In the rows, zero is written as 128.
Turns, then the turns between two rows, first turn first; the first pair answered
Q (before |-> after):
[136 155 150 118 131 133 151 121 116 129 110 134  92 137 113 116 125 129] |-> [137 145 152 124 147 137 149 136 147 137 108 111  99 128 121 122 135 112]
[105 127 126 140 125 121  87  97 167 147 139 107 140 103 180 107 141 140] |-> [116 136 112 131 100 101  95  85 116 134 143 147 143 115 175  89 140 152]
[151 122  94 189 111 117 131 195 142 139 129 121 142 114 169  96 137 107] |-> [143 145 165 112  92 130 130  90  56 132 149 159 135 141  95  96  92 126]
[174 155 154 166 126 114 154 138  99 142 145 120 102 117 117  89 123 141] |-> [161 142 188 138 139 139 147 130 128 150 143  95 108 111 106  98 118 130]
U (before |-> after):
[147  94  88 157 137  97 140 120  53 115 109 110  88 129 162  85 157 154] |-> [168  87 135 163 144 116 128 116  57 138 122  80 100 110 152  66 139 137]
[139 127 154 156 129  94 153 113  90 151 154 130 106 116 110 112 154 128] |-> [137 116 174 149 136 109 146 115 107 161 151 115 115 101 115 125 152 116]
[100 119  91 130 136 124 134 113 145 127 121 127 101 138 148 155 150 140] |-> [106 121  81 146 117 107 128 124 110 123 132 145 103 133 155 125 144 148]
M (before |-> after):
[131 124 177  83 133 150 137 118 131 108 125 125 141 103  98 130 127 134] |-> [152 126 176 123 135 149 151 135 132 114 126 106 118  99 102 114 154 138]
[141 116 167 157 168 129  93 108 161 167 164  61 113 102 135  84 142 125] |-> [120 115 183  98 143 136  70  85 135 151 163  98 151 112 110 106  85 115]
[133 106 156  92 153 128 115  99 173 135 136 101 128 138  88 150 149 113] |-> [175 127 170 113 136 125 124 114 123 125 142 114 137 148  75 116 136 110]
N (before |-> after):
[113  79 146 119 122 129 102  75 130 154 135 108 127 115 125 135 124 125] |-> [121  78 115 146 107 116 101  91 116 153 148 112 120 107 149 118 124 134]
[199 165  78 217  98 108 153 255 103 127 117 136 171 131 147  85 124 114] |-> [188 186 111 182 129 129 187 254 140  99  68 142 183 165 136 161 165 105]
[123 124 188 109 142 161 156 120 120 133 139 104 100 104 119 139 160 130] |-> [122 115 174 112 140 154 138 121 102 146 158 107 102  89 128 122 145 140]
[141 150 137 115  83 137 116 141  75 100 139 154 173 142 130 113  93 113] |-> [154 146 116 122  90 124 123 146  77  91 129 160 164 146 137 115 108 118]

Between the rows of a pair lie 2 to 3 turns.
[170 152 192 120 118 127 163 116  93 104 124 124 122 132  81 112 118 120] |-> [104  97 160 100 124 144  91 137 153 152 130 102 155  97 122 122  68 100]
Q then M then N
[166 119 140 168 128 109 137 170  99 114 104 119 135 133 120 105  79 117] |-> [135 104 125 142 114 110 118 125  68 121 124 133 116 124 122  99  74 145]
M then Q then U
[ 91 121  50  79 110 164  77 152 129 126 110 178 194 167 153 153  65 112] |-> [ 80 124  36  68 103 136  90  88  77 106 118 201 144 181 145 143 106 159]
M then M then Q
[ 89 137  99 124 121  97 107 115  91 116 135 173 112 119 140 101 108 155] |-> [ 96 145  99 145 145  94 140 125 127 101 113 152  92 133 150 132 165 155]
M then N
[117 125 100 116 122 123 113 116 138 131 110 139 132 141 149 153 119 134] |-> [129 116 117 147 137 132 115 123 156 150 122 105 124 119 162 127 129 135]
M then U then M
[158 145 105 165 125 118 141 195 165 130 127 117 135 136 169 112 142 114] |-> [165 149  95 149  95 104 151 167 100 112 148 145 129 163 152  98 144 132]
Q then Q then Q
[ 91  94 120  98 146 154  90 135 182 150 127 123 145 113 144 167 109 105] |-> [131 123 143  82 120 152  94 138 111 134 136 157 174 129 111 134  63  96]
M then M then M
[122 128  32 175 116  84 132 155 119 123 146 143  93 115 196 139 183 172] |-> [110 107  51 167 148 109 111 164 180 143 134 107 104 103 201 172 185 151]
Q then Q then U
[104  94 127 127  93  91  98  95 107 143 148 130 171 115 161  99  79 157] |-> [146 118 104 185 119  73 151 137 125 115 122 115 134 135 186 113 153 177]
M then N
[131 132  89 159  82 114  39 168 153 166 148 140 163  91 129  93  60 133] |-> [152 130 103 202 109 109  77 170 156 165 163  98 108  72 134  69 128 161]
Q then M
[119  82 114 144 131 160  75 150 188 161 177 102 138  72 134 116 111 106] |-> [149 129  54 172 108 100 128 164 103  91 151 187 117 140 135 117 167 150]
Q then N
[ 89  97  55 127 105 110  85 129  96 135 144 169 122 129 157 126  98 140] |-> [ 72 105 126  60 140 145  93  86 127 129 127 148 130 130 113 174 108 133]
N then Q
[ 90 117  62 156 143 135  83 120 202 141 124 106 117 113 158 132 164 131] |-> [140 153  58 153  87 118  89 166 118 119 129 164 174 142 136  94  87 115]
M then Q then Q
[137 153 164  87 125 127 152 118 104  89  91 143 154 173 104 143 128 133] |-> [ 84 123 161  63 142 145 112  93 144 119 103 118 143 144 119 159 120 124]
N then M then M
[ 95 128 103  85 103 126 104  95 110 127 128 171 135 134 128 140 110 139] |-> [ 95 137  75 112 108 116 117 132 140 104 118 169 137 147 153 160 136 139]
Q then Q then N
[126 112 101 161 108 112 101 138 118 156 155 117 117  99 147  86 123 127] |-> [144 122 127 147 104 122 105 139  96 158 158 120 139 107 117  72  95 125]
M then U then M
[146 147 192  87 153 144 139 146 150 109  84 143 113 138  97 131 143  83] |-> [ 96 107 117  87 138 136  82 188 174 138  98 159 133 123 153 129 117  69]
N then Q then M
[137 133 131 141 163 122 170 182 154 131 100  88 109 129 132 158 163 129] |-> [106 115 127  93 110 119 106 155  82 149 142 137 148 110 115 114  54 125]
M then N then N
[104 102  67 157  87 124  81 128 127 124 130 139 165 101 160 109  62 124] |-> [ 79  82  82 134 123 142  72  90 172 134 129 108 138  76 162 129  82 128]
Q then M then M
[162 162  84 125 116 109 144 181  94 116 126 160 150 161 111 135 124 128] |-> [186 167 146 138 135 118 171 154  99 116 131 117 121 147  90 118 153 136]
Q then M then Q
[ 95 121 167 103 174 149 141 131 184 110 104 132 163  89 110 219  92 123] |-> [110 128 112 155 161 134 154 194 201  98  87 132 161  92 154 208 125 121]
Q then Q then Q
[113 158  86  91 140 126 129 136 110  90 111 164 138 170 129 164 141 136] |-> [103 154  84  93 154 132 135 141 135  97 106 154 131 165 141 168 153 144]
M then M
[189 143 131 172 133 107 141 203 115 124 141 112 131 112 153  95 130 104] |-> [158 150 104 127 111  96 118 186  75  95 126 171 156 134 141 116  98 110]
M then U then M
[118 132 188 121 145 135 142 134 105 122 121 112 128 133 112 141  78 162] |-> [104 132 121 141 130 111 125 176 107 116 107 144 137 147 151 146  79 173]
Q then M then Q
[110 130 193  95 183 138 119  74 151 139 128 106 106 125 105 158 157 135] |-> [111 128 110 128 177 104 141 122 175 113  94 132 113 149 148 178 202 146]
U then Q
[106 141  95 110 141 102 155 158 182 103  73 145 129 145 145 194 157 137] |-> [127 166 164  84 142 124 141 147 161 109  67 140 163 135 102 187 102 111]
M then Q
[108  94 146 145 124 123 125  68 118 165 147 124  91 101 148 108 124 162] |-> [127  92 144 169 143 139 120 133 175 174 131  91 129  97 168 117 120 126]
U then M then Q
[109 110 163  97 141 158  77 123 109 128 135 120 188 134  85 144  83  82] |-> [141 115 131 163 119 121 102 109  41 129 176 117 115 121  85  75 118 124]
N then M then Q
[146 127  81 149 118 107 128 168 130 111 108 168 121 147 115 116 114 125] |-> [164 114 141 148 130 133 115 158 145 146 124 123 127 118  97  96  85  91]
U then U
[122 168  88 131 110 120 102 143 139 106 102 167 157 161 157 129 114 132] |-> [162 184 182 139 132 146 136 104 118 108 120 122 127 143 101 100 128 133]
Q then M then Q
[185 156 111 222 114 104 173 195 109 114 134 132 128 137 169  85 167 127] |-> [186 163 220 143 117 142 157 111  46 125 157 129 134 119  92  71 105 129]
U then Q
[153 114 173 137 147 150 159 130 178 150 122 120 159 130 109 163 124 102] |-> [111  99  78 136 130 129 140 128 176 129 109 162 148 140 150 181 143 120]
Q then M
[146 147  84 159 120 130 142 182 158 127 103 150 129 110 159 114 145 129] |-> [135 174 121 101 122 132 160 123 113  96  96 189 134 142 107 141 129 139]
N then Q
[101 145  79 121 120 100 143 116 116  94 146 140 113 155 159 162 181 139] |-> [ 97 112  78 142 133 116 115 147 166 133 160  97 122 120 180 148 165 115]
Q then N then Q
[152 136  72 129 124 113 131 183 151 102  97 128 156 145 183 125 153 110] |-> [158 129 114 115 103 127 105 172 123 133 127 132 178 130 160  90  85  96]
M then U then U
[ 73 115  67  62 107 125  92 139 133 108 110 190 176 151 142 174  89 116] |-> [ 92 116  46 116  97 117  94 191 139 128 127 167 181 134 163 137  79 112]
U then Q then Q
[165 152  89 170  93 123 129 183  54  90 144 164 157 137 133  27  78 137] |-> [161 184 123 124 150 139 176 183 112  39  72 180 165 192 116 128 143 137]
N then N
[145 167 101 119 105  88 186 171 109 104  96 152 161 145 136 121 133 155] |-> [148 133  95 144  87  78 152 181 104 143 131 123 151 107 137  68 110 151]
M then U then U
[131 117 149 122 169 152 149 143 195 133 111  93 148 143 140 186 168 128] |-> [ 94 107  60 112 112 110  98 140 140 134 123 166 163 159 170 166 131 147]
N then Q then M
[135 128 189 127 153 150 113 141 152 124 117  98 161 138 114 128  98  88] |-> [ 90 127 103 105 109 110 102 111  86  93 118 172 135 171 128 139 116 138]
Q then M then Q
[122  98 151 144 141 126  94  95 107 139 162  81  85  91 135 114 119 101] |-> [138 125 176 110 132 126  97  88  71 115 150 127 109 118 110 124  87 101]
U then M
[ 78 101 139  88 177 178 111 131 213 144  86 143 171 111 141 186 106 109] |-> [ 96  75 124 170 180 154 115 147 218 178 130  93 130  68 163 125 126 113]
N then M then M
[155 140 120 193 131 108 163 148  96 118 139 128 100 138 151 121 165 138] |-> [ 97 123 156  90 129 159 108 119 130 128 126 145 159 132 130 176  87 100]
Q then Q then M
[ 94 110 144  96 169 145 135  75 166 154 125 100  93 124 132 160 168 133] |-> [163 157 109 150 100 100 159 139  61 120 126 167 130 157 135 101 143 136]
M then Q then Q
[126 129 148 127 143 124 145 158 179 119  85 104 122 127 143 164 161 103] |-> [104 130 108 115 127  99 145 121 139  99  92 147 103 144 147 166 173 136]
Q then M
[150 164 167 173 130 129 109 170 158 137 132  88 131 103 135  93  66  85] |-> [163 182 159 150 110 104 127 137  79 106 130 149 120 131 109  73  66 119]
N then Q
